[[ -4.8  -2.3  -6.8   5.2   1.9  -3.0  -9.4  -7.5   8.8   2.4 -15.7  16.2
  -15.7]
 [ -4.8   1.0  -6.8   5.2   1.9  -3.0  -9.4 -20.8   8.8   2.5 -29.8  16.8
  -15.7]
 [ -5.0  40.8 -34.3  13.9  18.0 -51.0  -9.4 -54.5   8.8   2.4 -15.7  46.9
  -18.8]
 [ -4.8  -2.3   7.8   4.9   1.9  -3.0  -9.4 -18.6   8.8   2.4 -15.7  16.2
  -14.8]
 [ -4.8  -2.3  -6.8   5.2   1.9  -3.0  -9.4 -20.8   8.8   2.4 -15.7  16.2
  -15.7]]
The largest entry? 46.9
The entry just right of the largest entry? -18.8
The entry just right of -54.5 is 8.8
The entry just right of 40.8? -34.3
The entry at the centre? -9.4
The entry just right of the centre entry -> -54.5
The entry just left of the largest entry -> -15.7
The entry just right of 18.0 -> -51.0

Read these off the row that follows.
1) The 2nd entry from the left?
2) The last entry?
3) The 5th entry?
4) The entry just left of -52.4?
5) The first entry from the left?
[21.3, -23.2, 15.5, -52.4, 40.1, 18.5]
1) -23.2
2) 18.5
3) 40.1
4) 15.5
5) 21.3

B =
[[36, 46, 53, 29, 44, 33, 72, 36, 48, 43, 52, 48, 49, 52, 35],
 [29, 36, 47, 41, 38, 55, 51, 44, 45, 55, 55, 58, 55, 47, 69],
 [72, 52, 60, 33, 57, 37, 55, 26, 25, 47, 61, 16, 44, 40, 20],
 [7, 37, 20, 32, 42, 15, 73, 50, 56, 48, 36, 59, 55, 62, 37],
 [72, 31, 37, 47, 68, 54, 42, 39, 67, 48, 34, 43, 10, 74, 50],
 [41, 37, 51, 77, 56, 52, 50, 58, 60, 54, 41, 54, 43, 61, 39],
 [48, 34, 40, 67, 52, 27, 17, 62, 35, 72, 61, 51, 81, 63, 62],
 [14, 36, 15, 54, 30, 46, 59, 67, 56, 48, 30, 23, 58, 45, 38],
 [68, 20, 43, 39, 28, 15, 81, 35, 48, 57, 60, 56, 59, 72, 39],
 [45, 42, 59, 23, 49, 39, 54, 33, 37, 57, 55, 38, 61, 46, 55]]
Indices start at 1.
The entry at row 1, column 1 -> 36
The entry in the bottom-right corner -> 55
Which number is the entry in the bottom-left corner?
A: 45
The entry in row 3 and column 2: 52
Which number is the entry in the top-right corner?
A: 35
The entry in row 3 and column 1 -> 72
Which number is the entry in row 1 and column 2?
A: 46
The entry directly above 27 is 52
Which number is the smallest entry?
A: 7
Which number is the entry in row 1 and column 3?
A: 53
Which number is the entry at row 2, column 1?
A: 29
The entry directly below 53 -> 47
Which number is the entry directly below 63?
A: 45
Which number is the entry directly below the smallest entry?
A: 72

Read these off the grid that follows. Indices start at 1.
1) The entry just right of -20.0?
2) The entry just right of -12.5?
3) The entry just left of the smallest entry?
4) The entry in the top-right corner?
5) The entry at row 1, column 3?
6) The top-left entry?
7) The entry directly above -19.0?
8) The entry directly below the smallest entry?
[[ -6.0  -9.6 -21.1  -8.9 -29.9 -19.2 -17.5 -28.2 -10.5 -27.7  13.4]
 [ -0.4 -13.6 -23.6  -7.6 -52.5 -19.1 -20.5 -21.4 -16.6 -31.1  22.4]
 [ -5.5  -3.5 -27.2 -10.4  -1.7 -15.3 -15.9 -26.6  -3.3 -27.4  11.5]
 [ -4.8 -13.2 -23.5   0.6 -25.2 -20.5 -17.4 -22.4 -17.8 -24.2  20.2]
 [ -2.1 -15.8 -25.1  -8.9 -33.6 -19.8 -15.4 -22.9 -19.2 -21.8  22.5]
 [ -5.5  -9.7 -22.2  -9.6 -16.3 -18.6 -17.5 -29.0   4.3 -26.4  11.9]
 [  0.4 -20.3 -34.4  -3.1 -47.6 -16.1 -19.4 -14.3 -20.2 -21.0  37.9]
 [ -1.3 -26.2 -19.7   1.7 -38.9 -17.1 -16.6 -14.4 -15.4 -18.1  26.7]
 [  3.4 -11.2 -24.5  -1.6 -59.3 -20.0 -18.6 -15.3 -11.4 -18.9  41.6]
 [ -3.6 -12.5 -21.0 -11.3  -0.9 -15.1 -11.3 -18.9 -15.7 -19.0  19.6]
 [ -6.5 -13.1 -17.5  -4.6 -19.6 -17.2 -15.2 -24.6  -9.7 -26.6  24.3]]
1) -18.6
2) -21.0
3) -1.6
4) 13.4
5) -21.1
6) -6.0
7) -18.9
8) -0.9

Read these off the grid that follows. Counting starts at 1.
1) Which number is the bottom-right entry?
2) Which number is the entry in the bottom-left corner?
3) Which number is the top entry of the column that holds the largest entry?
4) Which number is the entry in the top-right corner?
5) Which number is the entry at row 1, column 3?
6) Which number is the entry in row 3 and column 1?
7) Which number is the entry directly below -16.0?
8) Which number is the entry in row 1 and column 2?
[[ -3.8  -5.8  -0.1   3.4   0.6   1.2   0.6  -1.8  -1.5   1.0   0.7   0.9]
 [-35.7 -42.1 -17.4  16.8   5.1 -17.5 -22.9 -25.6 -23.9  12.3  11.8 -29.5]
 [ -5.5  -4.2  -6.4   2.0  -1.3  -6.1  -4.3  -3.6  -5.0   1.1  -1.9 -10.9]
 [ -2.6   5.3 -16.7  19.8 -26.8  -2.5  14.6  18.4  -3.2 -10.1 -61.3 -34.1]
 [-15.6 -23.9   4.0   9.2   6.2   3.9  -1.8 -10.5  -7.4   5.4  12.1   6.4]
 [-14.7 -22.6   2.9   9.6   5.1   3.4  -1.7  -9.5  -6.9   5.3  11.4   5.7]
 [  2.3  15.9 -23.0   9.8 -23.0 -14.2   1.9  15.1  -4.0  -9.6 -52.8 -43.7]
 [-25.9 -32.0  -9.6  15.2   3.6  -8.3 -12.3 -17.6 -16.8   8.0   7.3 -15.3]
 [-11.9 -12.8  -8.9 -16.0  19.9 -24.0 -36.0 -28.5 -11.0  14.0  51.4 -11.1]
 [ -6.6  -5.0  -8.2 -20.8  20.3 -24.6 -35.4 -24.9  -8.6  12.2  49.8 -10.8]
 [-20.8 -17.4 -24.8  10.1  -5.5 -23.3 -20.1 -12.1 -17.4   4.5 -11.2 -44.9]
 [-35.3 -42.6 -18.9  17.2   3.1 -18.0 -23.8 -24.1 -23.8  10.7   8.9 -31.4]
 [-16.1 -14.3 -17.5 -16.1  18.7 -32.5 -43.2 -30.1 -17.4  14.4  46.6 -26.8]
 [  5.2  12.2 -10.8 -25.7  14.6 -25.2 -31.4 -14.4  -3.2   6.7  37.0 -14.3]
 [-23.9 -33.1  -0.7   6.1  13.9  -5.7 -17.3 -24.4 -13.7  11.8  33.4   0.4]
 [-19.9 -26.7  -4.5  -6.5  19.5 -15.3 -28.7 -29.2 -13.3  13.5  47.8  -4.1]]
1) -4.1
2) -19.9
3) 0.7
4) 0.9
5) -0.1
6) -5.5
7) -20.8
8) -5.8

X =
[[-63.6, -17.8, 21.0, -7.5, 16.8, 20.6, 24.4, 22.0, 34.3, 18.5, -2.6, -7.2, 31.9, -33.5],
 [-12.8, -7.3, 4.9, -7.5, 10.5, -3.8, -5.2, 18.4, 11.4, -8.7, 2.1, 7.5, 17.4, -10.4],
 [-4.3, 0.3, 1.3, -0.9, 3.5, 2.6, -2.7, 6.6, 2.7, -2.0, -2.0, 0.7, 0.3, -4.6],
 [-7.6, 0.2, 3.1, -4.5, -1.1, -2.2, -3.2, 10.0, 1.6, 5.3, 4.7, -2.8, 1.1, -8.1],
 [-47.3, -12.1, 3.5, -8.4, 5.5, -7.3, 12.1, 21.9, 27.2, 6.2, -0.7, -6.6, 25.0, -10.7],
 [-7.4, 0.4, 7.2, -2.7, 3.6, -6.3, 0.5, 6.0, 6.2, 6.9, 2.8, -3.8, 2.0, -12.1],
 [-57.8, -19.6, 15.1, -9.5, 15.3, 13.9, 19.1, 18.3, 35.8, -1.4, 6.5, -9.2, 21.0, -26.3],
 [-5.2, -2.0, 0.4, -1.1, -3.1, -5.3, -1.5, 4.0, 1.6, 2.1, 1.0, 1.9, 1.7, -8.7],
 [-14.0, -3.1, 0.5, -9.0, 9.8, -4.7, -5.9, 19.2, 17.2, -10.5, 4.5, 1.4, 17.7, -6.9],
 [-29.7, 0.3, -1.8, -22.8, 15.1, -2.2, -2.6, 25.9, 21.0, -13.1, -2.5, 10.6, 17.8, -12.8],
 [5.4, -2.5, -2.2, -2.8, 0.8, -2.4, -1.6, 2.2, 2.4, -6.6, 1.9, 4.0, 3.1, -2.6],
 [-10.4, -3.0, 4.6, -7.6, 7.2, 0.3, -8.0, 13.7, 6.0, -10.5, 2.5, 3.5, 7.3, -6.3],
 [-61.6, -20.8, 18.3, -2.8, 11.8, 16.8, 22.3, 22.2, 35.8, 15.0, 9.3, -9.2, 25.9, -26.3]]
Read off the last entry, reading row by row.
A: -26.3
Read off the entry directly below 34.3.
A: 11.4
The entry just right of -0.7 -> -6.6
The bottom-left entry: -61.6
Read off the first entry on the main diagonal.
A: -63.6
The entry just left of 11.4: 18.4
Read off the 2nd entry on the main diagonal.
A: -7.3
The largest entry in the first column: 5.4
The third entry, reading row by row -> 21.0
Read off the largest entry in the last row.
A: 35.8
Read off the 1st entry on the diagonal from the top-right corner.
A: -33.5
Read off the entry directly below the smallest entry.
A: -12.8
The third entry on the main diagonal is 1.3
The fourth entry in reading order: -7.5
The entry just left of 1.3: 0.3
Read off the entry just left of 0.7.
A: -2.0
Read off the fifth entry from the end, reading row by row.
A: 15.0
The entry directly below -1.6 -> -8.0
The third entry on the diagonal from the top-right corner is 0.7
The third smallest entry is -57.8
Read off the largest entry in the last column.
A: -2.6
Read off the entry just left of -1.6.
A: -2.4
Read off the entry directly above 11.8.
A: 7.2
